(in the rows, 128 means zero)
A single turn carries every row of the set below to another of its rows. Some are shown first; where does it send the rows asked next?
z_78: [139 170 116 133 108 153 138 120 129  91 118 134 131 173 142 139  97]
z_943: [ 98 145 152 102 136 125 138 152 122 103 140 144 149 141 123 123 137]
z_750: [134 153  92 120 156 142 136 139 117 139 119 140 129 112 130 105 131]
z_519: [126 174 124 123 114 151 146 131 129 128 128 135 125 185 137 124  90]
z_274: [127 103 153 154 127 127 146 134 155 150 126 137 135 134 129 131 120]
z_21: [134 107 105 103 108 157 112 129 126 129  91 167 117 124 139 136 120]
z_5: [162 141 137 123 149 167 145 125 136 119 107 149 113 193 127 110 123]
z_746: [142 129 149 115 106 135 132 125 115 152 124 142 147 166 133 166 160]
z_661: [135 109 136 158 118 124 145 130 157 153 118 149 127 134 128 127 104]
z_764: [156 132 132 123  96 134 125 114 117 130 113 149 145 158 136 173 153]
z_141: [113 165 149 120 129 155 149 138 126 122 138 117 139 186 139 130 117]
z_344: [127  96 126 103 120 161 111 133 123 113  98 150 132 121 142 145 148]
z_738: [120 146 129 114 119 124 127 138 125  68 123 154 147 127 127 136 128]
z_353: [135 147 101 123 159 145 133 137 116 119 119 130 138 106 133 116 147]
z_993: [164 136 140 127 149 168 142 123 135 101 107 142 120 188 129 119 134]
z_295: [127 161 141 130 121 155 140 126 126  84 129 115 145 173 145 145 124]
z_374: [124 158 107 111 109 121 130 137 127  98 118 173 129 135 122 121  96]
z_272: [168 140 132 127 145 167 142 121 137 106 103 149 115 188 128 116 123]
z_239: [141 152  89 124 153 143 132 133 116 121 114 139 132 106 132 113 134]
z_101: [102 157 131  99 125 122 141 153 125 133 134 165 132 148 118 107 105]
z_452: [159 137 145 124 153 168 145 127 135 114 110 142 118 191 127 114 133]
z_489: [117 107 118  94 119 157 121 140 125 162 102 164 115 136 135 122 122]
z_222: [158 140 118 121  89 132 127 115 119 151 110 162 133 163 132 162 132]
z_303: [143 106 133 163 113 125 139 124 157 130 113 147 130 126 131 137 109]
z_879: [136 100 149 160 124 128 141 129 156 126 120 136 139 126 132 141 125]
z_654: [144 138 135 113 101 132 133 124 118 174 122 156 136 171 130 154 137]
z_583: [111  98 140  93 130 160 121 144 122 145 109 146 130 132 138 132 148]
z_232: [129 149 105 118 162 143 137 142 116 137 124 131 135 112 131 107 143]

z_654 -> z_222
z_353 -> z_232
z_274 -> z_661
Now these:
z_374 -> z_738
z_489 -> z_21
z_5 -> z_272
z_78 -> z_295

A single turn carries every row of the set below to another of its rows. Some are shown first; where does it send the rows asked next?
z_17: [166 130 101 162 126 145 143 141 145 176  85 121]
z_956: [150 121 128 165 130 141 150 121 159 136 127 104]
z_564: [131 129  98 176 157 133 146  92 121 124 108  88]
z_522: [162 133 108 144 134 160 140 141 141 180  93 128]
z_839: [137 124 115 172 135 126 147 138 164 133 120  87]
z_333: [160 130 103 147 124 147 151 142 146 175  91 134]
z_428: [152 136  90 160 135 131 145 158 168 127 103 114]
z_14: [115 123  80 170 169 128 144 101 127 141 107  78]
z_999: [143 132  77 132 176 146 104 131 137 163 114 142]
z_161: [111 124  94 169 160 135 147  92 125 134  95  87]
z_998: [118 122  96 175 157 134 157  86 125 139 104  92]
z_662: [154 138 112 145 128 160 133 147 136 172  90 125]
z_534: [ 99 127  74 142 164 123 127 132 110 137 123 127]
z_168: [158 129 115 149 120 152 134 139 138 168  86 128]
z_989: [139 122 128 160 142 148 153 127 169 138 121  96]
z_241: [157 136 110 146 127 162 141 130 139 180 100 134]
z_939: [151 122 114 162 132 126 153 125 170 133 118  95]
z_970: [139 138  80 133 175 158 109 123 141 162 115 145]
z_355: [ 99 122  72 150 162 124 129 133 108 156 119 136]
z_845: [102 135  77 155 162 116 125 121 105 139 117 130]
z_332: [147 123  70 128 176 152 120 128 141 165 105 143]
z_579: [128 144  74 157 148 136 151 114 158 145  98  74]
z_537: [154 116  76 141 170 144 113 134 149 169 112 146]
z_25: [ 99 141  83 155 163 130 124 124 105 132 118 131]
z_493: [123 129  84 166 153 122 149  99 121 132 101  79]
z_710: [151 131  78 137 170 147  99 121 135 157 106 142]
z_782: [ 92 125  84 147 159 124 124 119 115 142 119 141]
z_465: [139 120 127 163 138 140 142 128 165 128 113  93]
z_391: [143  95  61 133 164 136 131 120 132 154 130 129]
z_977: [148 121  82 134 167 149 104 116 144 164 104 148]
z_360: [ 96 123  70 141 138 124 151 123 124 158 129 102]
z_932: [169 114  72 152 136 140 145 142 122 154  87 139]
z_572: [103 127  83 156 156 116 123 116 110 136 124 140]
z_931: [126 125  94 178 160 124 152  92 129 131 108  87]
z_531: [146 120 126 166 133 137 158 131 163 141 121 100]

z_465 -> z_782
z_534 -> z_333
Now these:
z_999 -> z_531
z_572 -> z_662
z_970 -> z_956
z_14 -> z_537
z_428 -> z_360

